Each named move below is a turn or a mirror, shown by a few rows before and after it. Which moves, in which order, take the first row of each later pair to the second? The first pair is answered.
move W:
-2.149 0.631 0.747 1.809 -0.213 2.085 -2.598 0.714 -2.459 -0.256 0.243
 0.680 -0.445 -0.593 -2.176 -1.668 3.942 -1.335 0.218 1.930 |-> -2.072 0.763 0.636 2.279 -0.156 2.242 -2.738 0.888 -2.415 -0.707 0.644
 0.880 -0.479 -0.722 -2.354 -1.819 3.824 -1.670 -0.058 1.917
-1.548 -0.042 -1.143 -0.175 -0.556 -0.572 -0.542 0.877 -0.987 -1.402
 0.734 -1.474 -0.014 -0.485 0.344 1.664 1.046 0.888 1.457 0.053 |-> -1.250 -0.059 -1.336 0.060 -0.340 -0.447 -0.081 0.856 -0.868 -1.241
 0.392 -1.303 -0.498 -0.599 0.289 1.915 0.951 0.742 1.366 0.248
-0.961 1.526 0.294 0.618 -0.429 -1.474 -2.183 1.653 -0.842 -2.399 3.756
 -0.773 -1.008 -0.070 -1.958 0.192 3.304 3.053 -1.004 2.944 |-> -3.184 -0.113 1.158 -1.222 -2.295 1.919 0.308 -0.585 -1.495 -1.165
 -0.801 -2.501 -0.489 -1.472 -0.739 -1.122 4.720 2.281 1.466 0.863
2.222 -1.722 1.393 -2.547 -1.964 0.456 1.623 -1.562 3.755 -0.123 -3.402
 -0.814 3.853 1.619 2.441 0.519 -5.756 -3.091 -0.298 -2.779 |-> 4.363 -1.021 0.807 -1.124 -0.365 -2.496 -0.294 -0.012 4.190 -0.732 0.337
 0.523 3.470 2.822 1.463 1.314 -6.882 -2.429 -2.480 -1.318
move E:
1.628 0.658 -1.329 -0.320 0.043 0.280 -0.592 0.206 1.984 -0.280 0.236
 0.927 0.860 0.908 0.672 0.619 -0.862 0.763 -1.326 0.607 |-> 1.405 0.849 -0.882 0.007 0.104 1.040 -1.267 -0.235 0.939 0.092 -0.010
 1.204 0.702 1.063 0.323 0.591 -0.322 0.565 -1.170 1.560
-1.132 2.505 -0.803 1.550 1.128 -0.991 -4.730 1.266 2.358 -1.171 1.163
 1.220 1.161 2.904 -2.068 1.548 -0.798 1.249 -2.926 3.803 |-> -2.984 2.674 0.011 1.615 1.575 0.735 -4.608 0.027 0.422 0.083 -0.739
 1.314 -0.209 1.915 -2.204 0.629 1.907 1.371 -1.724 4.920
-0.769 0.086 -0.425 -0.119 -0.625 -0.329 0.008 -0.037 0.445 0.136 -0.186
 -0.010 0.753 -0.002 0.849 0.067 -0.596 -0.008 0.305 0.028 |-> -0.829 0.568 -0.212 -0.112 -0.676 -0.265 -0.036 -0.136 0.657 0.361
 -0.114 -0.044 0.870 0.025 0.556 0.368 -0.390 -0.215 0.045 0.343
move F:
-0.630 1.618 2.002 2.716 1.887 1.633 -2.800 -0.281 -2.565 2.959 -1.340
 3.013 -2.195 1.787 -1.000 -1.300 2.431 -0.555 0.525 5.338 |-> -2.013 -0.016 2.718 1.123 0.067 3.254 1.122 -1.757 -2.694 2.713 -4.108
 0.953 -1.583 -0.741 1.131 -3.059 3.917 -0.744 2.671 1.424
-2.361 0.734 -2.016 -2.143 -2.288 1.005 -1.912 -1.459 0.207 -1.695
 -0.732 -1.318 -0.042 -2.632 -1.480 0.576 0.984 1.178 0.539 -1.233 |-> -1.752 0.792 -2.172 -2.712 -2.193 0.892 -2.658 -1.454 1.340 -1.942
 -0.572 -0.866 0.773 -1.467 -1.445 1.012 -0.229 1.009 -0.226 -0.518
1.442 -1.366 1.252 0.422 0.170 -0.387 3.103 -0.770 -1.060 1.904 -0.717
 -0.431 -0.556 -0.025 1.769 -0.856 -0.946 -0.642 0.199 -1.657 |-> 2.127 -1.293 0.977 0.178 0.250 -0.879 2.188 -0.657 0.366 1.575 -0.769
 -0.255 0.369 1.551 1.311 -0.162 -3.037 -0.869 -1.055 -1.204
-1.469 0.111 -1.924 0.062 -2.261 1.763 -3.599 0.110 -0.879 -0.756 -1.159
 -0.621 2.887 1.703 -2.874 0.186 0.775 0.056 -0.681 0.928 |-> -2.091 0.260 -1.843 0.568 -1.908 1.574 -3.352 0.164 -2.291 -0.686 -0.929
 -0.667 2.294 1.205 -2.996 -0.312 1.947 0.130 -0.459 0.713
Then:
Each pair is two moves apart.
0.361 1.126 1.169 1.906 0.965 -1.239 1.448 -0.860 -1.248 4.485 0.685
 2.899 -0.632 -0.092 1.611 0.853 2.639 -1.785 1.072 2.652 |-> 1.542 1.012 0.719 1.936 1.647 -2.744 1.844 0.243 -0.181 3.128 2.907
 3.051 -0.286 0.007 1.399 1.125 1.599 -1.733 0.078 1.514
F, W
3.512 -4.458 3.472 -0.881 -0.366 1.197 6.471 -3.454 1.835 0.656 -0.837
 -0.231 1.665 -1.815 0.336 1.667 -2.777 -2.024 1.363 -2.049 |-> 5.349 -3.586 3.174 0.133 0.635 -0.753 4.579 -2.064 3.035 0.006 1.571
 1.125 2.114 -0.036 -0.457 2.534 -4.763 -2.447 -0.526 -0.477
E, W
-2.316 0.273 -1.109 -1.270 -0.704 1.741 -0.843 -1.530 1.154 -0.433
 -1.846 -1.626 1.118 -0.719 0.275 0.918 0.159 1.004 0.209 -0.943 |-> -1.498 1.087 -1.267 0.671 1.207 -0.549 -2.094 0.632 -0.619 -0.380 1.870
 0.075 -0.457 -1.170 -0.856 0.539 1.588 1.836 -0.590 1.013
W, F
-2.607 0.540 -2.892 -1.254 -1.781 3.101 -4.133 -1.212 1.002 -2.009
 -3.112 0.047 -0.511 -1.125 -1.081 1.152 2.317 1.801 1.460 0.049 |-> -1.519 1.229 -3.463 0.158 -0.350 1.173 -5.590 0.076 0.475 -2.096 -0.547
 0.986 -1.099 -0.860 -2.257 1.353 2.883 2.625 0.613 1.993
W, E
-2.593 -0.207 2.912 -0.974 -3.436 3.746 1.341 -4.380 -0.619 2.814 -5.456
 -1.130 0.134 2.356 1.387 0.096 -1.474 -1.525 1.763 0.099 |-> -1.402 2.494 2.309 1.432 -0.816 1.024 -2.739 -3.037 -0.643 2.532 -2.111
 1.627 -0.360 4.979 -1.233 1.588 -2.658 -1.107 -0.856 4.577
F, F
0.438 0.032 -1.567 -0.679 -0.297 -1.694 0.390 0.745 1.440 -1.998 2.773
 -1.822 0.729 -2.004 -0.503 -0.060 -0.736 1.051 -2.852 -2.556 |-> -1.613 -0.910 -0.892 -1.905 -1.305 1.157 1.546 -1.241 0.651 -1.298
 -0.650 -2.854 0.619 -3.158 0.315 -0.504 0.751 0.665 -1.093 -3.136
F, W
0.274 -1.147 -2.940 1.561 0.266 -2.186 -0.910 5.393 0.911 -4.677 7.105
 -2.146 -1.197 -4.709 -3.379 -0.555 4.451 5.862 -1.552 -1.216 |-> 0.051 -3.542 -2.864 -2.049 -2.505 0.036 2.480 3.126 3.269 -5.040 2.911
 -4.742 1.329 -5.743 -0.856 -0.891 2.411 4.681 -0.294 -6.131
W, E
-1.564 -0.564 -0.015 -3.602 -2.932 3.326 2.106 -2.342 2.452 0.456 -3.083
 -0.435 -0.430 -1.989 0.584 -0.550 0.654 -1.255 1.182 -4.188 |-> 0.697 1.268 -1.039 1.334 1.765 -2.077 -0.700 1.900 -0.229 0.117 5.646
 2.516 -4.234 -1.992 -1.874 -0.523 3.056 0.623 -1.617 -0.219
W, F
